(in the rows, 128 means zero)
Each path below is one point turned by a fixed rotation once a step. After each direction that follows a path, write how fast that rotation turns it, in degrees a step (0 if it stays still).
Each turn is a multiple of 5 degrees from 10 to 175, or 0.
Each row of a path follows its step; steps can be skipped.
Rotation 1:
step 3: [128 127 130 121 133 141 130 127 134 129 125 118 137 131 124 123 125 120
 135 132 122 122 128 133 122 131 127 130 130 135 126 125 120 120 121 124
 128 135 129 133 123 128 134 130 129]
step 10: [126 128 130 129 142 127 127 127 137 130 116 128 132 130 118 128 127 131
 131 130 128 125 126 122 129 122 130 134 129 133 126 119 128 123 123 123
 121 129 126 137 122 123 134 133 137]
step 13: [136 126 120 121 127 132 131 130 130 125 129 129 117 128 119 131 130 129
 138 127 136 117 129 136 118 115 129 129 126 133 131 127 132 131 128 127
 123 127 130 121 132 127 128 129 126]
step 14: [127 129 126 136 140 124 126 123 131 130 123 121 131 130 129 135 126 121
 128 128 120 132 126 130 133 131 134 125 133 124 137 126 135 137 123 128
 130 138 133 133 136 132 139 126 129]
step 15: [127 123 131 121 130 131 121 131 120 131 136 132 128 129 123 123 125 126
 131 136 127 122 125 125 121 131 134 130 126 127 127 131 133 134 134 121
 124 126 113 114 130 123 130 130 134]
step 19: [136 127 125 130 121 137 132 135 124 129 131 131 135 127 128 125 130 121
 129 118 134 122 120 127 125 128 125 127 125 127 133 118 127 136 122 125
 115 130 126 126 137 127 130 127 136]
step 21: [129 129 130 134 132 125 128 131 128 136 129 127 132 125 133 134 129 120
 131 131 117 125 123 115 126 127 141 128 130 125 137 125 134 133 131 138
 121 126 122 125 134 124 131 130 130]
step 22: [127 123 128 126 125 132 123 124 125 126 123 121 128 129 128 125 119 124
 126 132 134 120 132 131 126 137 127 131 132 119 126 132 125 122 123 113
 130 133 122 116 126 119 131 132 129]
step 26: [134 131 134 131 127 138 126 127 130 135 135 129 134 135 130 129 119 129
 133 129 141 126 126 131 120 121 129 123 128 124 129 120 125 133 116 129
 129 135 133 123 127 123 128 130 134]
[127 127 129 132 129 128 127 125 128 128 125 128 126 130 129 129 126 130
 126 130 131 130 129 129 127 131 128 129 129 128 129 125 127 129 127 126
 130 129 129 129 127 128 127 130 126]
175
[129 129 129 127 130 130 130 127 125 127 130 128 129 129 128 127 128 131
 127 124 126 130 126 128 128 128 129 127 130 124 126 127 128 129 126 126
 130 128 125 127 129 127 126 129 127]
100
[130 129 127 129 128 129 129 130 124 129 125 130 128 127 128 131 127 129
 127 128 127 131 125 129 129 128 130 129 128 130 129 126 129 125 131 127
 126 129 128 128 127 127 128 125 129]
170
[129 128 126 129 127 128 126 131 127 126 128 128 128 129 130 125 127 129
 129 128 127 127 128 125 131 133 129 127 130 128 129 128 128 130 132 129
 129 128 127 126 126 130 128 129 128]
110
Rotation 2:
step 0: [128 128 129 128 124 135 135 126 115 133 136 125 133 127 124 135 130 138
 145 133 124 131 127 137 133 126 140 132 129 123 129 128 131 127 122 126
 131 128 125 137 133 136 125 132 131]
step 1: [131 130 126 127 125 127 125 127 126 127 139 133 129 129 130 148 128 133
 129 133 132 134 126 120 118 124 136 131 126 119 123 129 123 124 128 132
 132 120 136 124 129 134 130 114 131]
step 8: [133 133 126 139 119 128 137 126 129 141 140 124 126 122 127 131 131 136
 120 123 124 129 125 129 120 124 137 127 131 124 140 123 130 127 127 125
 124 126 135 129 137 124 131 126 133]
step 11: [120 130 122 131 124 127 132 132 127 142 140 122 130 124 139 136 128 137
 128 123 125 122 126 128 120 126 129 122 127 123 131 121 128 123 125 125
 129 132 137 139 137 133 130 125 122]
step 13: [122 118 130 126 117 133 130 122 139 128 130 124 116 128 126 139 131 134
 128 135 133 126 130 130 125 131 135 127 135 126 136 128 134 130 133 135
 125 123 123 129 142 133 127 119 127]
step 15: [132 129 131 137 128 122 130 127 127 132 138 123 129 132 130 140 129 133
 129 125 130 121 127 126 135 128 130 139 129 130 132 127 135 123 143 129
 130 122 118 131 129 126 126 133 145]
step 17: [125 121 128 133 132 126 137 128 120 132 140 129 129 125 133 140 129 133
 126 126 121 135 121 132 136 131 131 119 128 132 124 120 135 119 120 127
 141 127 126 131 129 132 120 127 124]
step 18: [124 132 129 128 127 127 127 130 126 129 140 124 132 131 132 135 134 140
 132 127 129 126 127 127 125 123 133 145 125 124 135 127 125 119 132 129
 137 117 119 125 138 131 122 127 132]
step 28: [116 132 122 131 124 130 129 127 133 132 141 126 132 124 129 126 124 134
 136 130 119 124 127 123 131 130 138 119 132 132 139 125 125 120 120 137
 130 130 127 131 136 128 126 128 139]
[129 129 127 128 129 129 128 127 130 131 126 125 129 130 127 125 128 128
 129 128 126 128 125 130 125 130 133 126 128 129 127 128 129 129 131 127
 128 127 128 128 129 129 128 127 126]
130
[127 127 130 126 127 129 127 127 131 126 125 129 128 127 126 129 128 128
 125 129 127 130 129 127 130 131 129 123 129 128 130 127 127 126 128 128
 131 129 126 126 129 129 125 129 127]
100
Rotation 3:
step 0: [135 136 125 123 126 126 132 120 132 123 137 124 131 122 131 113 132 127
 134 134 128 127 123 128 126 132 134 121 131 124 131 134 138 120 132 126
 136 133 131 130 135 132 131 125 127]
step 2: [129 133 124 124 128 127 122 123 123 129 129 125 121 127 126 127 136 123
 125 138 124 119 129 126 120 124 122 119 117 129 119 140 130 126 130 124
 135 124 132 127 125 124 133 121 132]
step 3: [131 136 125 121 128 129 130 122 123 124 128 125 118 124 130 125 138 119
 132 132 124 125 129 135 142 126 134 127 122 132 136 126 122 124 120 119
 130 131 132 124 123 129 123 131 131]
step 4: [130 139 119 134 127 130 128 125 123 126 130 121 125 131 131 118 138 129
 135 122 125 131 124 138 124 123 125 128 130 129 122 134 122 123 129 127
 119 132 123 125 132 133 133 118 131]
step 8: [139 139 127 130 134 126 125 126 127 137 126 125 134 125 125 121 133 131
 134 137 123 123 131 130 129 125 127 115 127 128 129 130 125 121 120 126
 134 136 133 123 125 127 139 128 127]
step 14: [135 130 126 129 126 131 119 121 134 136 135 127 121 128 139 131 132 132
 124 132 122 121 127 121 124 114 126 120 124 132 128 134 129 129 121 126
 130 133 124 129 124 133 132 125 125]
step 17: [127 131 119 132 128 133 121 128 135 123 123 123 126 131 133 120 131 125
 132 132 123 126 126 131 129 126 135 127 123 123 117 136 123 130 137 126
 129 139 130 134 129 141 130 131 134]
step 22: [135 137 118 124 123 135 121 124 127 117 131 129 118 134 133 128 132 126
 139 124 127 119 127 132 121 121 131 122 126 136 126 132 130 124 131 126
 131 127 130 132 129 128 129 131 119]
step 26: [140 137 120 127 130 131 123 127 135 132 126 126 122 127 132 124 135 131
 126 124 129 134 131 129 129 126 133 124 129 137 134 133 127 135 128 132
 131 136 120 126 115 126 135 120 124]
[125 130 129 128 126 126 125 127 128 130 128 127 125 124 126 128 130 126
 126 129 129 130 129 128 128 129 128 128 129 125 129 125 130 128 129 126
 129 129 128 130 128 129 129 129 126]
120
[127 130 129 130 129 127 127 131 130 128 125 127 129 127 128 130 127 130
 124 129 128 129 128 128 127 126 127 126 126 128 126 130 127 126 125 129
 130 129 127 128 129 128 128 130 132]
115
[127 127 129 128 125 128 127 128 128 128 126 126 130 131 126 130 131 127
 126 128 127 126 127 129 128 126 129 129 131 131 129 129 129 129 128 127
 127 128 124 127 128 130 130 125 128]
145
[128 129 127 129 128 127 128 131 128 130 130 128 132 127 127 130 127 126
 130 129 127 130 128 127 131 126 130 128 127 129 128 128 125 130 128 128
 129 127 129 128 124 133 127 129 126]
160
[128 127 129 127 130 129 127 127 130 127 129 125 125 127 128 126 126 129
 129 129 129 127 129 128 130 128 127 128 130 131 130 129 129 127 126 129
 125 129 127 132 127 132 127 131 130]
130
[126 128 128 126 127 124 127 127 127 128 128 129 127 130 124 129 124 129
 129 127 130 131 129 128 128 129 126 127 126 128 129 132 126 128 130 127
 127 131 127 128 127 128 128 124 128]
135
